In the data rows, zero lies at 4.5, halfway between 4 and 5.
Here are some numbered points:
[4 4 4 4 6 4 3 5 5 5 4 5 5 4 6 5] 0
[5 3 5 3 9 4 3 8 5 4 2 5 7 0 6 3] 1
[3 5 2 7 1 2 5 7 6 2 3 6 7 3 4 3] 2
[3 4 2 4 2 5 8 5 9 0 7 6 1 3 3 2] 3
[5 4 0 3 5 8 4 9 9 1 6 2 2 2 8 3] 4
[3 6 4 7 4 6 8 6 6 4 4 3 4 4 6 5] 5
[2 6 5 4 7 2 3 5 3 5 5 5 5 3 6 4] 6
[1 2 6 3 3 5 3 0 4 9 8 6 8 6 5 6] 7
[3 6 6 4 9 3 1 5 3 6 4 6 7 4 6 7] 8
[4 2 5 5 5 4 6 7 7 3 3 5 4 4 4 3] 9
[2 4 7 6 6 5 5 4 4 5 6 5 3 4 5 3] 10
New points follow, each followed by the numbers of its five nearest points above by angle, seen from the average point of the numbered points, nearest first.
[4 5 3 4 6 6 4 5 7 4 5 4 4 3 6 4] 4 3 5 0 1
[2 3 4 5 2 7 5 4 5 4 5 6 4 5 5 4] 7 3 10 5 2
[5 4 4 4 4 5 4 3 4 4 5 4 4 6 5 4] 7 0 10 3 5
[4 6 5 5 6 6 4 6 5 4 5 4 7 4 8 6] 8 0 5 6 1
[5 5 5 5 5 4 4 4 4 5 5 5 4 5 4 4] 10 0 7 8 6
[4 5 5 4 6 4 5 4 4 6 4 5 6 1 4 4] 6 8 1 7 0
[5 4 5 6 5 5 4 4 4 5 5 5 4 5 4 4] 10 7 0 8 5
[4 4 4 4 5 4 5 6 5 4 3 4 6 2 5 5] 1 2 0 9 8
[2 3 5 3 4 4 4 4 5 7 6 5 6 5 4 6] 7 0 8 10 6
[5 4 3 6 4 5 5 3 5 4 3 5 3 5 3 5] 5 3 9 2 0
[4 5 4 5 7 4 4 6 6 5 6 3 5 2 6 5] 8 1 6 4 0
[8 3 5 4 3 6 6 2 2 5 3 5 7 7 3 4] 7 0 10 9 5
[4 5 5 6 4 5 6 6 4 4 4 3 5 4 5 5] 5 2 10 9 7
[5 4 5 5 4 4 5 5 4 4 4 5 4 5 4 4] 9 10 2 5 0
[2 5 6 5 5 5 5 5 2 5 6 4 5 5 4 5] 10 7 6 8 5
[5 4 3 4 5 3 3 5 8 3 5 6 5 4 6 3] 4 3 2 0 9
[2 3 3 5 5 5 3 4 7 4 5 7 0 6 5 4] 3 10 9 4 7
[7 2 5 3 4 3 4 5 6 3 4 7 4 4 5 5] 9 0 3 1 2
[6 4 4 5 4 5 4 2 3 5 6 5 4 7 3 4] 7 10 0 8 3
[3 4 6 4 4 5 4 4 3 5 5 5 6 6 5 7] 7 8 0 10 6
